One turning vector, and how many steps it has turned
The counts run from 0 to 371.
[-48 24 -35 -5 -7 -6 -63 -48 -2 38 -8 -29 40 12 -19 -45 40 19 -9 -47 -13 38 25 -42 5 14 -7 -10 -30 -4 12 5]
357
[-3 -5 -16 -50 28 -26 -41 -18 -36 32 39 -21 -12 -10 -15 -44 27 36 -53 -38 22 3 61 -13 18 2 -19 -15 2 -23 -24 0]
348
[6 4 25 -60 1 -29 18 9 -16 5 31 18 34 -30 -60 -3 -3 12 -50 -25 9 14 -10 -60 32 -14 -28 -28 6 15 9 12]
20
[7 -10 -37 -18 4 -37 -32 -31 -19 27 -23 -4 -44 -22 -33 29 41 32 -24 -23 22 33 18 -7 24 13 -5 -51 -12 41 7 39]
221
[-4 1 -9 -3 8 2 -38 -49 -17 59 16 12 36 -21 -57 -13 11 0 -22 -10 -2 37 -10 -58 6 44 -4 -31 -22 40 -7 3]
151
[2 13 15 -46 26 -13 -34 10 -19 10 28 -6 15 -22 -69 19 4 -8 -19 -21 10 28 57 -16 51 1 -58 -4 -25 -13 24 -33]
32
[6 -10 -47 -55 0 -47 -7 -23 -18 14 26 -8 -19 -13 -12 30 17 26 -9 -27 8 47 24 -32 -22 50 -2 -60 13 20 -23 22]
278
[-17 -10 -33 -45 -7 -35 44 -9 38 -17 -32 -21 36 -32 8 52 -1 0 -32 -19 -1 -13 37 -62 -1 11 -33 -1 -5 21 48 -24]
166
[8 -10 -33 -28 17 -41 -21 -6 -5 -16 -8 37 -23 -48 -26 -16 30 -3 -59 -36 -14 -7 47 -30 8 9 -29 -56 17 18 39 28]
285
[-13 -20 -38 -45 -18 -63 8 4 1 -19 -8 1 -27 5 -21 -7 37 47 -21 -48 22 -19 25 -33 23 6 15 -62 13 28 8 26]
343
[-10 -26 -25 -57 3 -61 42 13 2 -9 -5 -1 4 -20 -21 30 0 42 -36 36 41 -41 40 -47 11 28 -17 -14 -12 12 4 6]
250
[-47 37 -2 -55 -4 -38 -36 15 -2 -19 -7 -3 22 -1 -48 -36 12 13 -16 -29 0 0 53 -23 36 -14 -36 -24 -5 -36 43 4]
246
[-57 28 -31 -12 -11 -22 -59 -21 -1 16 -21 -17 53 0 -32 -27 32 -4 -6 -23 -20 30 24 -39 12 11 -23 -18 -25 -5 41 -17]
22
[-15 -3 11 -6 23 -17 5 -10 14 22 -12 -2 21 -16 -59 -37 1 5 -47 5 19 -62 57 -36 48 3 -25 1 -12 1 32 -46]
320
[-2 -27 -22 -64 2 -36 0 11 -38 28 51 -13 41 -4 -16 -5 35 46 -46 -19 11 16 24 -49 7 8 -2 -10 2 0 -22 -40]
141
[-48 30 -36 -20 -10 -24 -68 -16 8 6 -32 -28 6 21 -43 4 17 3 21 -23 0 31 52 -11 23 29 -33 -18 -28 -8 37 14]
247
[1 0 -44 -34 4 -44 -36 -37 -8 9 2 0 -49 -20 -21 5 2 2 9 -12 13 9 66 -10 -7 65 -17 -70 17 2 2 11]
53
[-25 -17 -66 -19 -8 -31 14 -45 20 23 -36 -36 -1 -3 36 19 23 39 -26 -8 6 -13 33 -44 -18 43 7 -2 -17 24 -4 13]
352
[-13 -5 -10 -45 -15 -38 28 -6 11 8 0 -57 15 22 -28 70 9 44 1 -23 38 16 16 -29 41 5 -10 7 -23 9 13 -36]
102
[-10 -21 -28 -29 25 -23 -43 8 -10 28 15 -17 -1 -6 -44 9 23 17 -29 27 23 -6 81 -3 29 41 -27 5 -47 -13 4 -29]
256
[-35 21 -20 0 6 -11 -27 -72 6 48 -32 -6 38 -30 -19 -64 11 12 -45 -6 5 -18 22 -59 -4 10 -19 -7 -5 4 27 9]
87
[-5 1 -44 -30 24 -18 -19 -48 -2 34 4 -26 -9 -27 24 -24 13 10 -50 -21 8 -14 80 -17 -20 29 -36 -4 4 -17 0 -17]
70
[-38 20 -47 -62 -22 -36 13 -14 32 -34 -13 -8 -3 7 -5 11 -9 15 15 -25 -2 0 35 -52 -14 44 -10 -43 3 -9 10 45]
259
[-26 18 -19 -3 4 -16 6 -17 50 -29 -42 1 -13 -1 -55 21 3 -22 -3 -36 -9 -20 56 -34 39 29 -15 -39 -4 26 52 6]
183
[23 -42 -26 -29 30 -19 21 13 6 2 10 0 -4 -24 -25 75 30 9 -54 -21 7 16 37 -33 26 14 -15 -5 -21 49 13 -16]
147
[-18 -7 -21 -37 -31 -76 -2 0 -6 -14 -10 1 1 -1 -45 17 22 23 10 -11 24 1 6 -30 22 20 4 -74 21 32 33 -22]
176
[-1 -11 -27 5 21 -34 -46 -15 -6 16 -26 13 -4 -32 -61 35 40 -11 -22 5 8 16 39 -10 40 21 -23 -40 -20 40 46 -18]
164
[-24 -8 -14 -17 -27 -28 -3 -9 18 9 -11 -30 34 19 -58 29 19 15 33 -23 12 19 -3 -44 31 28 20 -48 -16 44 25 -56]
177
[-27 -9 -66 -4 9 -25 -53 -38 -8 36 -25 11 5 -28 2 -15 36 11 -36 10 -10 -3 55 -38 -24 50 -12 -16 -19 9 20 12]
145
[-38 1 -8 -5 0 -9 -10 -3 17 6 -6 -4 20 12 -62 -68 29 12 -38 -49 -10 -43 41 -52 41 3 16 -12 -14 13 24 -12]
338
[-22 14 -9 -50 0 -15 -16 -30 -7 24 31 24 23 -19 -39 -65 -3 11 -32 -23 -7 -10 20 -63 -20 44 -12 -46 14 -5 -21 25]
272
[-34 -9 11 -27 -18 -21 29 7 21 5 -4 -7 44 9 -67 -33 13 28 -23 -3 13 -44 12 -71 43 7 12 -11 -23 27 21 -14]
113
[-16 5 -24 -56 -30 -58 -13 9 -4 -16 0 -12 18 5 -41 64 21 18 16 -33 7 55 2 -29 28 10 -19 -53 -4 27 35 -11]
27
